Where one turn sends some rows of the set: a few examples, then the rows asked
q_799: [  7.2   7.7 -25.9 -11.6   4.0  13.0 -23.7  -2.1   0.1 -32.6  -3.0  -3.3
   8.7 -24.5  -0.1  13.7   2.2  13.4   4.0  -2.4  -7.2   1.1 -25.1  17.7
   4.1  -6.9   7.1 -13.9   7.7  -1.6  -0.3   9.3]
q_521: [ 10.9  -5.7  19.8  -9.4   3.8   2.0 -11.4   9.7  17.3 -34.8  15.6  -6.8
  22.8  23.5   3.2  -4.7   0.6   2.4  -4.4  -9.7 -12.4  -0.9 -16.9 -30.9
   1.5  23.9   5.6   2.5  10.4   0.9  -0.6   4.7]
q_583: [  0.0   9.4 -20.6 -10.6   1.9  11.7 -24.8   0.7  -4.1 -43.9  -1.7 -12.4
  10.1 -27.4   3.4   5.8   2.7  13.3  -3.8   3.3  -1.3   4.6 -27.9  13.6
   3.5  -9.9  -1.3 -10.3   7.8   2.5   7.3  10.7]
q_299: [  6.9  37.1  18.2 -10.8  -2.4   5.9 -18.2 -12.0   1.2 -24.2   0.9 -25.0
   8.4  13.4   5.0   3.2   3.8  15.2   1.3 -12.2  -3.3   1.9  -5.4 -23.0
   4.2  16.1   4.5   7.7  -9.8  -0.1  11.8  24.7]
q_81: [ 13.5  31.5  16.3 -11.0   3.6   3.5 -20.1 -16.5  -4.0 -21.6  -4.0 -19.0
   3.7  15.2  -2.4   6.9   0.2  14.6   7.2 -16.4  -7.4   2.0  -5.3 -26.1
   7.6  19.6  16.4   7.8  -9.4  -6.5  12.7  20.9]
q_900: [  4.1  -1.8   8.4 -12.6   0.5  13.7 -11.1 -17.4   7.8  -5.1   3.9  -3.6
  19.0 -45.6  13.4   8.6   5.3   7.4  10.9  -2.9 -22.0  -0.7 -11.8  -8.9
  -4.3  -1.1   7.1 -12.7   1.4   5.4  -0.7  10.0]
q_540: [ -1.3  -2.9  15.0  -5.2  -3.3   8.5 -12.8   1.4  11.4 -30.7   7.7 -14.1
  24.2  30.8   6.7   2.8   6.3  -1.5  -5.4  -3.7 -13.5   2.7 -25.2 -28.4
  -6.2  27.2  -3.5  -3.5  11.1  -0.3   9.9  -4.4]
q_860: [ 17.2   0.1  -1.8 -15.3   7.3  -1.7  -8.5  16.0 -23.0 -28.9   4.9  -2.6
  14.3 -22.2  -7.9   8.0   1.4  11.6  35.8  13.2  -9.2  -9.8  -9.2  -5.6
  16.0  18.9   7.3   2.1   7.1  -0.3  12.2 -13.4]
q_980: [  2.2  -7.0  11.9  -9.1  -2.5   5.1 -17.5  -2.9   3.1 -28.7  -2.7 -14.5
  24.9  34.6   2.1   3.4   6.1   0.1  -0.3  -1.7 -14.1   1.4 -29.1 -29.4
  -4.4  29.6   2.0  -3.5  10.7  -2.9  13.7  -6.2]
q_295: [ 11.1  35.3  11.8  -7.4  -0.2   8.3 -16.4 -20.3   4.0 -23.4   2.6 -30.4
   9.4  12.9   0.9   6.5   6.5  13.2   7.8  -7.2  -3.7  -3.3  -6.7 -25.4
   7.1  12.2   5.4   0.2 -12.4  -1.2  16.1  19.0]
q_152: [  8.1 -27.5  31.9 -11.4   0.2 -12.5  -1.1 -24.0 -32.1 -24.6  -4.6 -14.5
  13.0  10.0   4.4   5.6   0.4   6.5   7.1  -0.6 -14.3  -4.6 -11.1  -6.0
   4.4   8.9  10.8   4.3  11.0  -1.5   5.0  14.2]
q_736: [  6.5  -4.3 -18.9 -10.8   4.4  16.0 -24.1   0.1 -14.1 -38.5 -13.4   1.0
  -4.1 -23.8  -7.2   7.7   0.8  14.4   4.3  -8.6 -10.5   4.9 -20.0   7.3
   3.2  -0.6  19.2  -7.0  10.5  -6.3   3.2  14.4]
q_580: [  4.7  -3.3   6.7 -12.9  11.5  -3.7 -22.0 -25.7  -8.2 -23.3  -0.5 -18.9
  27.3 -47.4  11.8   4.3  -4.1   3.6   2.5   7.6 -10.1   4.8 -30.4 -15.4
   8.4  -3.9   3.2  -7.3   1.2  -1.0  20.5  -2.8]
q_170: [ -0.5  -1.7 -13.6 -10.3   3.3  15.6 -25.0   3.2 -19.0 -49.5 -12.0  -8.5
  -1.9 -26.6  -2.9   0.0   1.3  15.5  -3.5  -3.5  -4.7   8.4 -23.7   4.2
   3.0  -2.4  10.1  -4.0  11.7  -2.7  11.8  15.5]
q_793: [ 10.3 -20.0  33.1 -10.9   9.1 -19.1  -0.1 -17.7 -20.6 -23.1   8.4  -3.1
  13.7   6.6   9.8  11.4  -9.0   1.4  -1.0  -8.9 -15.1  -0.8 -10.0   1.7
   5.7   9.9  11.5   8.6  12.5  -4.5  -5.4  10.7]
q_515: [  6.6   5.9   9.3 -15.0   2.1   5.7  -4.3  30.8 -16.4 -28.5  11.2   5.9
   9.7 -23.8   2.0   4.8   0.8  12.3  24.9   4.1 -11.7  -3.0  -1.1  -0.7
   6.1  22.0   2.1   8.1  10.7   4.4   1.9  -3.9]
q_976: [ 10.3  -6.8   7.0 -11.4  -1.5  -1.2 -20.1  -6.6   5.7 -27.5  -2.1 -19.1
  31.5  32.9  -0.3   2.4   7.2   3.1   5.9   3.0 -10.7  -4.6 -30.6 -29.8
   1.2  24.2   1.1  -6.0   8.3  -0.4  12.6  -6.7]
q_790: [  9.4  36.9  16.3 -10.6   7.4  -1.8 -22.7 -15.4  -3.3 -23.4  -0.8 -18.2
   6.4  15.8   2.8  11.6  -5.6  10.5  -1.6 -16.8  -4.8   7.1 -10.6 -21.1
   7.3  21.1  11.3  11.3  -7.6  -9.6  13.8  14.6]
q_602: [  7.9  -0.5  -0.7 -14.1   0.2   4.3  -8.6  15.0 -30.7 -33.4  -1.8 -12.5
  14.5 -20.6  -4.9   3.3   8.2  12.0  33.6  20.0  -7.3  -8.6 -12.6  -9.7
  10.8  18.1  -0.7   0.1   7.9   3.0  21.1 -12.2]
q_773: [  7.3   2.2 -24.3  -7.2  12.1   9.7 -24.5  -6.2  -7.8 -41.8  -3.5  -5.3
   3.5 -26.4  -3.7  13.3  -4.1   8.7  -0.5  -2.4  -6.6   5.8 -29.0  10.3
   9.8  -4.3  11.2 -10.5   9.0  -9.1  10.1   2.6]
q_319: [  4.0   4.5 -19.1 -14.8   8.2   5.7 -29.6   2.9 -13.1 -39.5 -11.0   1.4
   3.7 -23.2  -0.7  10.3  -5.5  13.7  -4.1  -7.8  -5.9  10.2 -28.5  15.7
   4.5  -0.3  13.2  -2.7  11.0  -6.5   2.1  10.1]
q_121: [ -9.4  13.2   6.1 -11.4  -2.9  10.1  -6.0  25.4 -21.6 -30.5   8.5  -3.8
  12.8 -18.7   9.4  10.9   4.3   6.9  15.6  11.5  -9.0   4.1 -12.1   3.2
  -1.8  22.9 -13.3   4.5  12.6   3.8  13.5 -13.8]
q_615: [ -5.6 -20.3  37.8  -6.8  -5.5  -2.5   4.6 -17.2 -25.7 -29.3   2.9 -15.8
  10.8   7.7  14.7   3.1   3.9   3.1  -5.2  -1.4 -13.9   0.7  -8.0  -3.9
  -4.2   7.5  -1.7   4.1  12.6   3.4   4.5  17.3]
q_820: [-12.3   4.2  15.3 -20.5  -4.7   1.2 -25.1 -12.0 -11.2 -16.3 -11.4 -14.9
  27.4 -39.8  22.3   0.5   3.1  11.9  -3.8   3.3 -11.8  11.4 -29.0  -5.6
  -9.0   2.5  -6.7  -0.5   4.5   9.2  12.1   8.7]
q_551: [  3.1  -6.5  26.6  -5.2   1.5 -11.6   6.0 -22.5  -3.3 -22.3  22.1 -16.8
  25.1   4.2  19.5  14.5  -0.2  -0.9  -3.3   4.0 -10.8  -5.7 -13.4   8.1
   2.9  -2.1 -10.7  -3.9   9.0   4.8  -3.1   5.5]
q_382: [ 14.7  34.9   9.2  -7.3   9.0   0.0 -21.0 -24.0  -0.7 -23.0   0.6 -23.9
   8.1  15.4  -0.8  14.2  -3.0   8.5   4.8 -12.2  -5.1   2.5 -12.4 -23.8
  11.4  18.3  12.0   3.6 -10.6 -11.0  18.2   9.6]
q_663: [  5.2 -13.4  14.5 -10.7   5.3   9.2 -14.3 -20.2 -11.3 -25.8  -3.7 -15.6
  15.6 -49.8   5.9  -6.4   3.7   8.6   8.4   3.8 -15.5   1.8 -15.2 -26.4
   4.2  -2.9  11.7  -7.0   2.3   2.2  17.4  11.0]
q_114: [  1.4 -14.0  25.1  -5.6  -7.3  -5.6   4.0 -28.7 -15.0 -23.6   8.4 -28.5
  24.4   7.2  14.5   8.5   9.7   3.5   4.9  12.6 -10.2  -9.2 -14.3   0.2
   0.6  -2.5 -11.1  -8.9   7.1   7.8   7.5   8.5]
q_508: [  2.9   1.2 -20.0  -6.5  -1.3  22.8 -18.9  -2.1  -5.8 -43.0  -4.6 -12.8
   2.0 -28.7  -2.9   2.5   8.8  15.3   3.7   2.8  -5.5   0.1 -20.3   6.3
   2.7  -9.6   4.9 -14.9   7.0   2.0   8.5  14.7]
q_933: [ 16.7 -14.5  20.2 -10.7   6.9 -21.7  -0.3 -29.4  -9.8 -17.2  13.7 -15.2
  27.6   6.9   9.4  17.9  -2.9   1.2   8.8   4.4 -11.2 -11.3 -16.9   6.4
  11.0  -0.2   2.0  -4.4   6.4  -0.3  -2.0   2.6]
q_711: [ -0.9   2.6 -14.8 -14.0  -4.3  18.5 -24.6   7.1 -10.5 -40.2 -11.8  -5.7
   2.5 -24.4   0.7   0.3   7.1  20.1   0.3  -3.4  -5.4   5.4 -19.8  10.3
  -2.2  -4.5   6.6  -6.3   9.5   4.2   1.8  22.3]
q_446: [ 21.8 -10.2  12.7 -15.1   5.2  -7.4 -18.5   1.1  11.3 -31.0   6.4 -13.2
  30.6  25.7  -3.9  -5.2   1.0   7.0   7.2  -2.9  -9.4  -7.9 -23.1 -32.2
   8.6  21.6  10.6  -0.3   6.4   1.0   2.6   2.9]
q_16: [ 19.0  -5.7  15.1 -11.6   4.8  -3.2 -14.4   6.5  20.1 -32.4  15.6 -11.6
  29.3  21.9   0.2  -6.5   2.2   5.2   2.4  -4.6  -9.5  -6.9 -18.8 -30.4
   6.5  19.0   5.2  -0.9   6.7   4.0  -1.6   4.7]
q_249: [  0.0  13.7   4.9 -12.8   4.1   3.6  -5.8  27.3 -14.1 -25.9  15.0   6.3
  13.0 -20.5   7.0  14.7  -2.6   6.0  17.1   5.3 -11.7   1.8  -9.4   6.5
   4.2  23.4  -5.2   6.5  11.5   0.2   4.6 -14.4]
q_310: [ -6.5   6.9   3.7 -12.5   1.2   4.5 -11.3  19.1 -33.1 -32.0  -2.0  -4.3
  11.4 -15.4   3.6  12.7   1.6   5.8  18.8  13.3 -10.2   4.8 -18.1  -1.2
   2.6  27.6  -6.1   6.9  13.0  -3.5  21.6 -19.0]
q_533: [  6.9 -19.4  34.1 -10.2  -6.4  -7.2   6.0 -16.9 -13.9 -26.9  10.6 -20.4
  19.9   2.4  12.2  -2.1   7.6   9.7   5.6   4.2  -9.4 -10.1  -4.4  -2.7
   2.7  -2.6  -3.0  -0.3   7.1  12.0  -3.1  22.6]
q_598: [ -3.8  -5.9  15.8 -19.9   7.5  -7.1 -29.3 -17.2 -23.7 -23.3 -16.6 -11.1
  21.1 -40.3  13.3   1.3  -5.8   7.7  -4.0  -0.1 -13.1  14.3 -31.8 -13.7
   0.1   6.7   7.5   4.6   6.6  -2.8  19.4   3.2]
q_269: [ 12.3 -10.6   9.6 -11.2  13.1   4.7 -15.0 -22.1  -4.4 -12.6  -0.2   0.4
  12.4 -46.4   3.8   9.6  -5.1   4.1  10.4  -7.2 -22.9   2.2 -14.9 -17.5
   5.2   3.6  21.5  -7.6   3.1  -6.1   7.5   3.3]
q_465: [ -5.5   5.6   9.7 -21.1   3.0  -3.2 -25.7 -13.4  -4.0  -2.8  -7.8   1.9
  25.7 -36.3  20.7  15.9  -4.2   6.9  -2.2  -6.2 -19.2  11.9 -28.2   3.6
  -8.4   8.4   3.2  -1.7   6.0   0.4   1.0   2.2]
q_151: [ 14.7   6.2   0.8 -14.4   3.5   3.0  -3.2  22.6 -11.0 -27.4  14.6  -1.9
  16.7 -25.5  -1.8   5.7   4.6  12.9  32.7  12.5  -8.2 -11.6  -3.1  -2.2
  12.2  14.8   0.1   0.8   6.0   6.4   4.5  -7.4]
q_495: [  1.5   7.4  -4.3 -12.4   2.0   2.1 -10.9  11.2 -27.9 -31.1   0.9 -12.7
  18.2 -18.0   0.7  13.4   4.2   6.1  26.3  20.9  -6.8  -2.7 -20.7  -1.8
   8.7  20.4  -8.4  -1.0   9.2  -0.7  24.1 -22.8]
q_113: [  4.5 -16.0  24.5  -6.2   8.4 -16.6  -1.9 -30.5 -21.8 -20.5   6.5 -10.7
  17.8  11.5  11.9  22.0  -6.9  -4.9  -1.4  -0.6 -15.1   0.0 -21.3   5.5
   4.3   9.5   2.5   0.1  12.3  -8.9   5.3  -3.1]
q_809: [ -4.9  -4.6  16.8 -18.3  -4.2  11.6 -18.0  -8.5  -7.5  -5.6 -10.6   4.3
  12.8 -39.3  15.5   4.8   2.5  11.4   4.1 -11.4 -24.4   8.6 -13.0  -7.0
 -12.0   9.8  12.0  -0.4   6.8   4.0  -1.6  16.3]
q_147: [  6.7  32.5  17.5  -7.8   1.2   7.1 -19.5 -17.2  -6.6 -29.1  -3.7 -27.1
   3.9  14.8   0.7   3.8   2.2  12.4   1.6 -11.0  -4.4   3.6  -8.5 -29.7
   5.9  18.0   8.3   7.2  -9.0  -6.0  20.5  19.4]
q_546: [ 15.2  39.8   9.8 -11.2   6.1  -0.6 -19.8 -18.2   8.1 -17.7   5.8 -21.4
  12.6  14.5   2.8  13.9  -1.6  11.2   4.6 -12.7  -4.2  -0.3 -10.1 -18.3
   9.7  15.0   8.4   3.8 -11.4  -5.1   9.7  14.1]
q_181: [ 16.0 -10.8  11.0 -15.1  -1.3  -3.3 -19.4  -1.8   5.4 -30.5  -0.9 -19.4
  32.0  29.5  -3.3  -6.2   7.5   7.6   9.4   2.3  -9.0  -8.0 -25.9 -33.4
   4.4  21.7   5.6  -3.3   6.8   3.3   9.0   1.9]
q_21: [  7.4  41.6  11.7  -7.2   3.5   2.3 -19.3 -19.1   5.2 -25.1   5.9 -28.4
  12.8  13.6   6.5  10.2   0.7   9.4   0.0  -7.9  -2.1   2.0 -12.6 -20.9
   7.6  13.6   0.4   3.6 -10.5  -4.1  17.4  12.5]
q_766: [  4.7  -1.9  16.2  -5.8   3.5   4.5 -12.1   4.7  16.7 -31.3  15.1  -7.3
  22.6  26.8   6.3   3.3  -0.2  -2.7  -7.5  -8.6 -14.5   2.6 -22.0 -26.9
  -2.4  27.2   2.2  -0.6  11.6  -2.7   2.9  -3.8]

q_766 goes to q_976
q_602 goes to q_515
Where do these go?
q_170 goes to q_736
q_615 goes to q_152
q_81 goes to q_790
q_580 goes to q_900

